In the data rows, 500 means zero.
Here are some points:
{730, 508, 502, 363, 440, 749, 327, 310, 362, 498, 246, 493, 502, 248, 245, 567, 382, 747, 764, 316, 621, 567, 679, 701, 236, 252, 270, 260, 671}
{606, 508, 502, 487, 440, 688, 327, 495, 424, 683, 678, 308, 378, 557, 553, 506, 567, 316, 333, 686, 498, 690, 494, 577, 605, 499, 516, 383, 301}
{730, 323, 687, 548, 563, 626, 573, 557, 424, 559, 554, 431, 687, 433, 676, 382, 567, 562, 333, 316, 498, 382, 432, 701, 544, 376, 270, 445, 486}
{422, 446, 749, 610, 440, 626, 512, 495, 362, 498, 616, 554, 502, 618, 738, 259, 628, 562, 702, 686, 251, 567, 555, 331, 420, 745, 516, 691, 671}
{606, 261, 502, 548, 686, 564, 265, 680, 732, 744, 369, 369, 563, 557, 553, 506, 567, 254, 456, 563, 313, 567, 309, 392, 297, 684, 270, 445, 548}
{668, 385, 441, 548, 563, 626, 697, 680, 239, 498, 308, 616, 255, 433, 245, 629, 259, 501, 702, 748, 683, 320, 617, 516, 482, 560, 455, 629, 424}
{730, 754, 256, 302, 563, 318, 450, 680, 670, 313, 369, 616, 502, 372, 245, 259, 628, 747, 579, 316, 621, 259, 309, 392, 667, 376, 331, 568, 671}
{668, 446, 749, 671, 624, 688, 573, 495, 424, 436, 678, 308, 687, 495, 676, 444, 567, 685, 517, 440, 251, 690, 371, 454, 420, 560, 578, 506, 424}
{606, 693, 749, 548, 501, 564, 512, 310, 609, 313, 246, 308, 625, 495, 430, 444, 567, 562, 394, 501, 313, 443, 617, 454, 605, 622, 455, 753, 671}
{668, 508, 687, 548, 563, 688, 697, 310, 362, 498, 616, 493, 748, 495, 553, 444, 320, 377, 702, 563, 683, 320, 432, 331, 729, 560, 639, 260, 486}
{237, 446, 502, 363, 378, 441, 512, 618, 732, 436, 369, 678, 317, 557, 307, 752, 259, 254, 702, 440, 436, 567, 740, 701, 359, 314, 331, 445, 301}
{237, 323, 441, 548, 316, 626, 265, 310, 547, 683, 431, 616, 440, 433, 492, 567, 505, 316, 764, 686, 313, 690, 494, 639, 544, 437, 331, 753, 486}
{422, 323, 749, 487, 686, 626, 389, 495, 732, 621, 493, 678, 440, 495, 553, 629, 505, 501, 394, 624, 498, 567, 679, 331, 482, 560, 393, 506, 301}
{422, 754, 256, 240, 748, 256, 573, 618, 301, 313, 246, 369, 317, 680, 245, 752, 752, 685, 641, 748, 744, 443, 247, 762, 729, 252, 578, 753, 548}
{237, 385, 379, 487, 255, 256, 265, 372, 670, 683, 493, 493, 440, 310, 615, 567, 505, 562, 641, 255, 251, 505, 309, 577, 667, 252, 516, 445, 240}
{237, 754, 379, 240, 748, 256, 697, 310, 239, 251, 246, 431, 317, 741, 245, 752, 690, 624, 764, 748, 744, 320, 494, 762, 729, 314, 578, 753, 548}
{545, 261, 564, 487, 748, 503, 635, 557, 547, 559, 616, 308, 748, 557, 430, 567, 690, 747, 394, 378, 621, 628, 740, 331, 729, 437, 639, 445, 671}
{545, 446, 502, 548, 378, 688, 573, 557, 609, 559, 616, 678, 625, 680, 615, 321, 567, 501, 271, 686, 498, 690, 494, 269, 420, 684, 455, 321, 301}
{237, 693, 317, 302, 440, 441, 265, 310, 301, 559, 308, 308, 440, 495, 368, 629, 628, 501, 702, 378, 621, 320, 555, 577, 729, 376, 270, 691, 548}
{545, 508, 317, 363, 255, 441, 512, 372, 424, 498, 739, 431, 317, 741, 245, 321, 320, 316, 641, 624, 621, 259, 617, 392, 605, 622, 578, 445, 732}
10 more points follow, each with its number after it:
{360, 569, 379, 425, 440, 318, 635, 310, 424, 498, 739, 493, 625, 372, 307, 444, 259, 316, 641, 378, 559, 259, 740, 577, 667, 314, 516, 629, 548} 0
{422, 385, 379, 610, 316, 564, 389, 433, 547, 621, 678, 431, 378, 248, 553, 444, 505, 562, 394, 378, 251, 567, 432, 516, 420, 376, 516, 321, 424} 1
{545, 323, 441, 425, 378, 564, 512, 618, 547, 744, 493, 678, 317, 618, 368, 382, 443, 501, 456, 624, 744, 505, 432, 331, 359, 437, 578, 506, 548} 2
{606, 261, 625, 671, 440, 749, 389, 557, 239, 683, 431, 554, 502, 310, 492, 567, 567, 377, 641, 440, 621, 382, 679, 454, 667, 252, 331, 568, 609} 3
{483, 693, 625, 733, 501, 503, 697, 557, 609, 375, 678, 554, 502, 495, 676, 567, 505, 624, 271, 255, 498, 382, 555, 516, 359, 499, 455, 260, 486} 4
{422, 508, 687, 671, 563, 380, 758, 680, 547, 313, 493, 493, 625, 618, 553, 444, 443, 624, 333, 378, 498, 505, 617, 516, 482, 499, 701, 383, 548} 5
{360, 693, 317, 425, 748, 380, 389, 680, 609, 559, 616, 431, 440, 557, 676, 321, 690, 439, 333, 686, 436, 690, 494, 639, 667, 622, 578, 321, 424} 6
{360, 631, 749, 548, 316, 749, 758, 372, 609, 559, 616, 308, 687, 495, 430, 259, 443, 562, 641, 501, 436, 505, 371, 392, 482, 745, 639, 506, 548} 7
{483, 693, 379, 487, 563, 749, 389, 372, 609, 313, 678, 554, 440, 557, 615, 259, 505, 501, 456, 316, 375, 382, 679, 331, 605, 622, 393, 445, 424} 8
{422, 569, 379, 240, 624, 688, 450, 433, 239, 313, 739, 554, 255, 741, 245, 629, 443, 377, 641, 255, 621, 752, 679, 269, 236, 684, 270, 321, 363} 9
Which of these numbered points is nearest to each point below, looking only along the 8 directions in which the first points spread most? Its number follows each.
{606, 569, 749, 425, 624, 626, 573, 618, 424, 559, 739, 678, 687, 248, 738, 444, 443, 316, 333, 440, 375, 567, 617, 392, 667, 376, 455, 321, 548} > 4
{298, 754, 317, 548, 686, 256, 389, 310, 547, 375, 246, 246, 317, 680, 307, 506, 752, 624, 702, 501, 375, 690, 247, 762, 544, 376, 639, 691, 486} > 6
{730, 569, 749, 671, 686, 441, 573, 741, 424, 251, 369, 678, 502, 618, 676, 506, 505, 501, 394, 501, 375, 505, 555, 392, 297, 622, 578, 568, 671} > 5
{298, 323, 625, 302, 748, 441, 573, 310, 362, 313, 369, 554, 317, 680, 245, 690, 259, 377, 702, 378, 559, 320, 740, 454, 297, 252, 331, 506, 548} > 9
{668, 446, 256, 425, 378, 688, 512, 557, 362, 621, 431, 554, 255, 557, 368, 690, 382, 316, 764, 440, 683, 259, 617, 516, 544, 252, 578, 383, 671} > 9
{545, 323, 749, 610, 563, 626, 512, 618, 362, 498, 554, 493, 440, 557, 553, 259, 443, 439, 517, 686, 251, 567, 555, 269, 544, 622, 701, 568, 486} > 7
{606, 693, 749, 240, 378, 256, 697, 557, 301, 251, 308, 246, 317, 372, 368, 752, 505, 747, 764, 686, 621, 259, 740, 639, 729, 252, 270, 691, 732} > 0
{483, 569, 317, 240, 378, 380, 635, 495, 362, 683, 431, 554, 502, 495, 676, 629, 382, 562, 641, 624, 498, 382, 740, 331, 605, 376, 578, 445, 548} > 0
{360, 508, 502, 548, 563, 626, 635, 495, 547, 498, 554, 554, 378, 433, 492, 629, 382, 439, 517, 563, 498, 567, 679, 392, 482, 437, 270, 691, 424} > 9
{483, 508, 564, 610, 748, 749, 389, 248, 301, 621, 431, 431, 440, 248, 738, 321, 690, 747, 641, 686, 559, 690, 432, 701, 236, 622, 516, 691, 609} > 3
{483, 323, 502, 671, 255, 318, 758, 557, 609, 251, 493, 554, 563, 433, 676, 382, 320, 747, 517, 316, 375, 259, 432, 516, 236, 745, 639, 260, 609} > 8
{606, 631, 317, 363, 563, 318, 327, 372, 239, 436, 246, 246, 440, 248, 307, 752, 505, 501, 764, 316, 313, 443, 247, 762, 544, 252, 393, 691, 732} > 3
{298, 385, 256, 610, 255, 380, 327, 248, 547, 683, 616, 308, 378, 248, 676, 444, 443, 377, 517, 316, 251, 690, 432, 762, 236, 560, 516, 691, 301} > 1
{360, 323, 379, 610, 501, 503, 389, 495, 732, 744, 431, 739, 687, 248, 676, 690, 320, 562, 517, 316, 251, 567, 555, 454, 236, 252, 455, 445, 301} > 1
{483, 569, 441, 425, 378, 380, 265, 495, 362, 559, 678, 616, 748, 680, 615, 444, 505, 377, 456, 378, 436, 320, 309, 701, 605, 376, 270, 383, 548} > 1
{668, 508, 441, 363, 440, 688, 327, 433, 424, 683, 493, 493, 502, 372, 615, 506, 443, 562, 641, 378, 683, 567, 555, 516, 729, 437, 270, 321, 548} > 3
{483, 323, 379, 487, 563, 503, 635, 680, 609, 436, 616, 678, 687, 557, 245, 444, 320, 316, 333, 624, 498, 320, 617, 331, 544, 499, 701, 260, 363} > 2
{360, 569, 749, 733, 748, 256, 265, 310, 362, 251, 369, 554, 748, 741, 492, 567, 690, 439, 394, 748, 375, 505, 555, 516, 297, 684, 701, 568, 363} > 5
{668, 569, 379, 548, 316, 564, 327, 680, 670, 251, 369, 493, 502, 680, 307, 567, 382, 254, 641, 686, 559, 259, 371, 577, 544, 684, 516, 629, 363} > 2
{730, 446, 441, 425, 316, 626, 450, 680, 424, 498, 739, 739, 440, 618, 430, 629, 382, 501, 517, 563, 559, 567, 555, 331, 359, 560, 516, 383, 609} > 2
